rotation ticks, each row followed by its count of ticks:
The counts run from 0 to 207.
[-24 -17 -20   2  15 -37  -9 -16 -32  27  33 -21  11  20   7  18  -6  -7
  18 -22 -26 -45 -11   3  12  -4  10   0  17   0   9   6  -4   7  26]	206
[-16 -11   2  35   1  -5  14  -3 -12  14   5 -32   3  33  10  -9  -1  21
  19  -7  -3 -23  -7  -9   3  -2   2   6 -29  11 -18  -8   7 -14  -1]	62
[-21 -21  14  -5   2  12  10 -37 -31  -9  33  -7  10  -2  -3  31   5  21
   8  32  -3  -6  -7   3  15 -18  11   5 -12  15 -25  15  21 -17 -15]	59
[-13  16 -13   5  24   8 -18 -11  19  18  23  15  18  54   0 -16 -33  -3
 -28 -10 -15   6  -5   1   2 -28  31   6   9  17   1  16  -3  15   6]	23
[-10 -18   5  44 -13  -2  -5   2  -3   3  27 -19   1  18 -11  21   6  -5
  14 -19 -11 -51 -11  -9   1  22  -5  14 -10 -10   5  -8  -7  16  12]	207
[-31 -11   1  26  -1 -17  15 -11 -37  32  21 -16  -6  12   3  -4 -21   4
  -8 -10 -29 -41  -5  17 -14 -16  14  10  15 -13 -25  14 -11   6   7]	61
[ -8  -1   9  15  -3 -18  15  -5 -27  16  18 -25  -7  20  24   0 -21  -6
 -41 -13 -31 -36 -21  -9   0  11 -18   0 -20  -8  -6  -2 -25 -24  -6]	67
[-23   1   0  12 -19  20  -4  11 -35  36 -34  13 -18  37   0  -5 -28  16
  -1  -7 -18 -29   3 -21  10 -20   5  22  -3 -10 -17  19 -29  18  11]	83
[-16 -37  17  -8  -6  12  11 -24 -24  13  -3  14  -9 -14   2  -7   7  -4
   1  52  19  10 -21 -13  22   2 -11 -13  -2   6 -29  24  14  -1 -30]	80
[-30 -16  35  19 -10  15 -17 -16  -5   5 -14 -16   7   8  -7 -11  -7  20
   7  22  13  -2  -2 -19  20   7  21   7 -46   4  -7  20  -1 -16  -4]	52
[ 20  -8  20   9  -4 -18  34  -8  13 -13   5  -2  10  22  -8 -23  -5  -4
 -14 -16  45 -42   3 -17 -11  22 -17   3 -27  12  -8 -25   4  -4   8]	154
[  8  -5   9   8   1 -29   5 -11 -27  12  21   6  -4  29 -15   3 -24   1
  -1 -22  16  -2  12  15  -7 -26 -10  30  34  -4  13 -20   6  -2  18]	147
[-16   5  -5 -15  -9  -1  14 -35 -14  -6  22  -8   5   8  46   4   6 -19
   5  21  -1 -14 -31  19  18  21 -23  -5  10  29 -19  -2  -2 -23 -21]	70
[ 18  -8  25   2  15 -15   8  -4  17 -37  17  24   8  18  -2  -4  -2  22
 -28  34  36  23  -3   7  18  18  22   3   1   2  19   2  13  20  -3]	161
[-33 -26  15  -6 -17  -2  35  -3 -32   3 -27  -5  -5  18  -8   8  -7  -2
  12  29  17   0  -9  -1  32 -15 -15   6 -20   1 -46  21  11 -23 -22]	85
[-11 -18  34  11  18  -1  -8 -16  24 -16   7  31  14  30 -19   9 -22  12
 -20  43  27  14   3  -4  27  -2  40  12  -7  -2  18   1  -4  -6  15]	166
[ -5  18   9   4  -1  23  -1 -15  12   0   5 -10  16  20  20 -26 -26  15
 -27  13  -6 -27  -3 -16  -7  16  -5   6 -41 -19  18 -12 -35   3 -10]	46
[ -3  11 -17  -4  -6 -13  13  -4 -52  28  19  -7 -10  17  -9  -8 -10  -9
   5 -18  -8  -9  -9  14  -8 -14 -21  -2  22   3 -29  -5 -11  -4  -2]	93
[ 36  -5  14  -8   5 -27  11  -9   5 -26  33   5   8 -14 -17  21 -23  -7
  -3   2  22   1   9  37  -8 -29 -25  15  41 -12  -5  -6  20   4  20]	151
[ -1   8  -6  19 -18   1   8  16  -5   3 -30   2 -19  12   2 -27 -24  19
 -21  21  29 -22 -13  -5  13  17   5  -8   5   5 -15  11 -41  11   8]	105
[ -1  10   0  -8 -11 -12  11 -31   5 -30  39  17  29  12  33  20   8  -5
 -20  25 -11  -2  -5  32  11  11  -3  11 -22   9  29   5  27 -14   6]	43
[ 16  -7   2  13   9 -26  -4  26  -5  -2 -11  36 -17  17  -4 -21 -29   7
 -38   1   8 -14  -7   1  12  10   3  20  33 -10  12   7 -18  30  10]	131
[-37   8  11   5 -19   9  -7  -2  14  27 -14 -11  -1  33  20 -13  -9  28
 -18   6 -26 -20  16 -22  13   7  22  -5 -12 -27 -16   4 -20  10   9]	51
[-21 -18  25  15   4 -21  -6 -29   3  15  12   6  23  17  -5  -5   1  18
  13  25  15  38 -14  -8  -1   6  23   7 -15  25 -13  19  38   9 -19]	26
[ -9 -21   5 -11  -9 -16  -3 -11 -14   7  14  16   5  18   7  42 -15   1
  -5  23 -19 -28  -4   3   6 -25  27   1  26 -27  -1  11 -12  36  14]	195
[-24 -13 -18 -13  -1   2  -3 -30 -46  -3   7   9   0   2  57   2 -32   3
 -23  19 -35   0 -23  24  28   4   3   5  32  20   0   9   1 -18  -7]	76
[-35 -24  -6   0   3 -27  -3   5 -20  -1  54   4   7  -4  14  40   7   3
  11   0 -38 -18  10   6   5 -14  32  16  16 -15   4 -11  12  23   6]	200
[  6   6   4   8  20  -7 -15  11  -2  33  24 -27   8  16   0   1 -25  -5
  -9 -38   1   6  14  22 -26  -5 -17  19  19  18  15  -1  25  13  23]	7
[  2  -1   0 -10  29   2 -26 -16  17  -2   9  27   4  16  11 -28 -14   5
 -25  26   2  20 -11  21   4  -1  23  19  22  32 -18  35  31  24 -10]	22
[-11 -28  -5  27 -28  -1  22   2 -15   3 -11 -23 -33  -3  -8 -12  24 -19
  30  16  34  -1   4 -14  18  -5 -24  11 -17  -4 -41  -2  17  -3 -22]	90
[ 22  -3  -1  29  -2 -25   3  19  32   9   5 -24 -15  40 -22   4 -13  -6
   5 -22  17 -23  15   3  -5 -28 -18  15  11  -6   8 -26  -1   9   7]	148
[-28  -3   9  -2   9  17 -14  -6 -11  50   3  17   1  31  19 -10 -20   1
 -27  18 -47 -26 -15  -1   3   9  14   8  -3  -3   4  11 -10  10   6]	50
[  1  -2 -21  18 -20 -19  -3  18 -24  20   3 -31 -42  18  -6 -12  -4 -23
   1 -21  -9 -29 -23  -5  -2  24 -22  16  15  -2 -16 -19 -29 -24   6]	94
[-32 -21  18  10 -32  -2  16   4 -16  30 -23   2   5  18  13   5 -12  12
  10  26  18 -25 -10 -13   2   4  -7 -12 -16   6 -32  12  -6   1  -6]	84
[-10  -3  -7   7 -13 -19 -15 -22  -1 -21  47   9  19 -35   7  37  -3 -12
 -17  49  15   0   1   9  11  14  17   1   6   8  12  10  11  13 -10]	188
[-27 -27  14  13  -2   9  14 -28   7  -2   7 -23  28  40  -6   5  21   2
  18  17  27  -6   8  -3 -13   3  21   8 -17  15 -24   5  29 -13 -10]	31
[-12  26  31  26   8  -2  -4   3  17  19 -36  12  10  52  15 -20 -23  28
 -12   6  16  -9  -7 -16  -9  13  13  15 -34   7  17   9 -13   9   8]	19
[ -3 -12 -12   9   4 -34 -14  -9   3  14  39   0  12  30 -15  34  -2  10
 -17 -14  -1  -4   4   3  15 -17  33  10  31  18   8  -4   7   5   8]	173
[ 27   7 -10   4   0 -29  21   9 -28  20   3  11 -25  23   4 -17 -11   5
 -16 -25   1  -5  19   5  -5 -33 -22   9  52   1 -13 -23  14  18  18]	120
[-12 -11   3   3 -29 -27  14  12 -17   3  13 -13 -20  32 -24 -38 -14  -6
   5 -15  27 -10  19 -11 -22  -1 -31  13  12 -10 -28 -22 -13   5  19]	121
[ 20  -3   6 -19  13 -31  -2  -3   6 -13  50  -7  -2   0  18  18  -7 -13
 -34   1  -9 -22  -7  11   6  12   6  -5  28 -11  33  -1  -4   9  14]	184
[ -1 -32  23  15 -11   3  31 -11  29 -15   8  21 -10   7 -13 -11   2  11
   6  37  54  13  26 -17   8 -12  10   5   6  27 -16  15  11   8 -26]	139
[ 16 -21   9  -3 -18   2  21 -17 -39  -6  22   2 -19  11  -6  15  21  -8
  24  28  32  14 -20  17  36  16 -24  17  10  23 -32  17   9 -15 -20]	91
[ -4   9  -8 -15 -17  -6   1 -32 -52  28  39 -12 -14  -4  42 -10 -12  -1
 -31  27 -35 -33  10  23  16  21  -8  19  12 -13   5  14 -23 -14  -2]	71
[ -4   2  20  -3  -7 -21  -6   5  54 -29   7  20   5  25 -12  14 -13   0
  -9  32  34  10 -20  -7  10   7  -1  17 -14  -6  17  -5 -10   2  23]	160
[ -2  33  -4 -15  39 -35 -12 -22   7   5  17  13  22  18  13  -9 -27   4
 -33   0  -3  18  -9  10  -8  16   9  33  11   1  -2  14  21  24 -14]	17
[ 12  13  15  -3  -7 -10   3   8  -5 -23 -19  12 -25  -7  -9  -3  24  -4
  -1  47  49   1  -2  20   3  29 -48   2   4  16   8 -20  10 -21  -4]	128
[ -1  -1  26  -7  -9  11  24 -14 -24 -23   1 -14   5  -3  17 -21  -8  -8
 -13  40  13 -17 -13   6  15  32 -28  20 -27   7  -8 -15  13 -44  -7]	69
[ 13   1   9  27  -4 -21  34   4  25  -6  14   5   6  51 -16 -30  -2   4
 -25 -23  23 -34   3  12 -19  12 -18  28  22  -1  14 -14 -13  15  30]	153
[  7 -11 -16  -6 -29   8   3  12 -17 -25 -13  45   4 -16   0   5   8   1
 -12  52  28  20  -3 -15  15   9 -11  13  13  10 -10  23  -4   4  -8]	107
[-26 -14  -2 -25   4  -2 -19 -27 -56  32   7  23 -11  26   3   6  -5   8
 -26  -2 -21 -10 -23 -16  32  -9  -3   0  45 -12 -40  17 -20   6  -7]	82
[ -3 -12   9  -7  18 -13   9 -35  -1 -22  51 -18   9   7  13  -3   4   2
  16  26  14   6   0  -2 -10 -16   2  13  -8  23 -11  10  22  11  13]	32
[-13 -35 -16   6  -5  -8  -7 -24 -33  10  44 -28  13   0   7  47 -10 -18
  12   3 -35 -19 -20  -8  -5 -21   2  27  12   0  -3   3  20   2   3]	205
[-11 -41  38  32 -16 -19  16   6  34 -12   8 -16  18  31 -15   5  18  14
  23  10  35 -26  10 -10   3  -1  16  -6 -10  -1  -6 -24  20  -6 -15]	176
[-21 -26 -11   8 -11 -21  11 -14 -20 -17  45  -2  10 -12  -9  26  18  10
  14  21  37 -29 -17  23  15 -14   6   2 -11  19  -1  25  21 -15 -16]	204
[ 17   9 -31 -22   7 -10  14 -24 -44   4   1  -1 -10  -2  27  -9 -13  13
 -26 -10 -10   4  -4  22  20  12 -21   0  34  -7  -2   5  -6   9   9]	98
[ 19   0 -12 -27  -5 -19  18  -7 -12 -31   4  40   0 -11   3  -7  -5 -12
 -18  22  37  18   6  11  20   9 -16  14  28  17  15   7   6  16  -5]	129
[ 16   3  26  -1  17  -1  -7 -19  29 -14  23  22  27  25  22  11  -2   7
 -20  35  21  15  -7  -7   0  23  13  25 -32  -3   2  29  28   7 -28]	21
[ -7  -2  12  11  11  -5  15 -27 -12  14  47 -36   4  30  21  -8  -9   7
 -35  -9 -40  -4 -11  15  -9  14 -12   6  21  -3  28  20   0   0  17]	39
[ 12   2  10  11 -20  -6  28  10  -9  15 -12  -3 -24  -4   5 -40 -10  11
 -11   9  18 -20 -14 -21   5  22 -43   0 -17  -6 -19  -6 -26   4 -23]	100
[-16 -12   1 -14 -15  14   6 -15 -22 -21   3  15  -5 -18  10   1 -12 -10
 -28  40  -4 -12 -25  12  26   6   5  14  -9  10 -15  16  12  -3 -43]	75
[-17   1  19  15 -21 -19   7  11  18   8  12 -16  -8  14   3  -8  -6  -1
 -10  14  34 -62 -16  -7 -24  37   9 -22 -26 -32  24 -13 -38   3  23]	186
[  9   7 -18   9  37 -11   9 -18   2   6  56   2  29  32  -8   6 -10 -25
 -18 -20   7  -2 -10  20 -19  -8 -16  11   6  36   9  10  26  17  -1]	6
[-31 -27  -4 -19 -13  16 -28 -17   2 -18  49  -4  21 -13  14  33  -9   6
 -10  12   8  -7  -3  -1  12   2  40 -11  16  20  12  26  -4   8 -11]	194
[ 29 -27  13   8  14 -20  23 -18   6  -7  13  11 -11   3   1   3  -1  -6
  25   2  52  36   2  26  11 -34  -7  22  37  20 -12   0  21   8   6]	145
[ -8  -7   5   0 -10  12   4 -13   0   1   0  22  -3  12  -6 -25   8   1
  12  16  47  27  -3 -12  30  -4   1  -1   6  13 -28  16  -2  -2 -19]	112
[ -6  -1   9  30  -2  -3 -11  -6  33   0 -15  10  11  47 -23  -2 -15  38
 -31  26  24 -38   2 -24  -1  -5  18   1  -1 -18  13  -3 -20  11  -4]	164
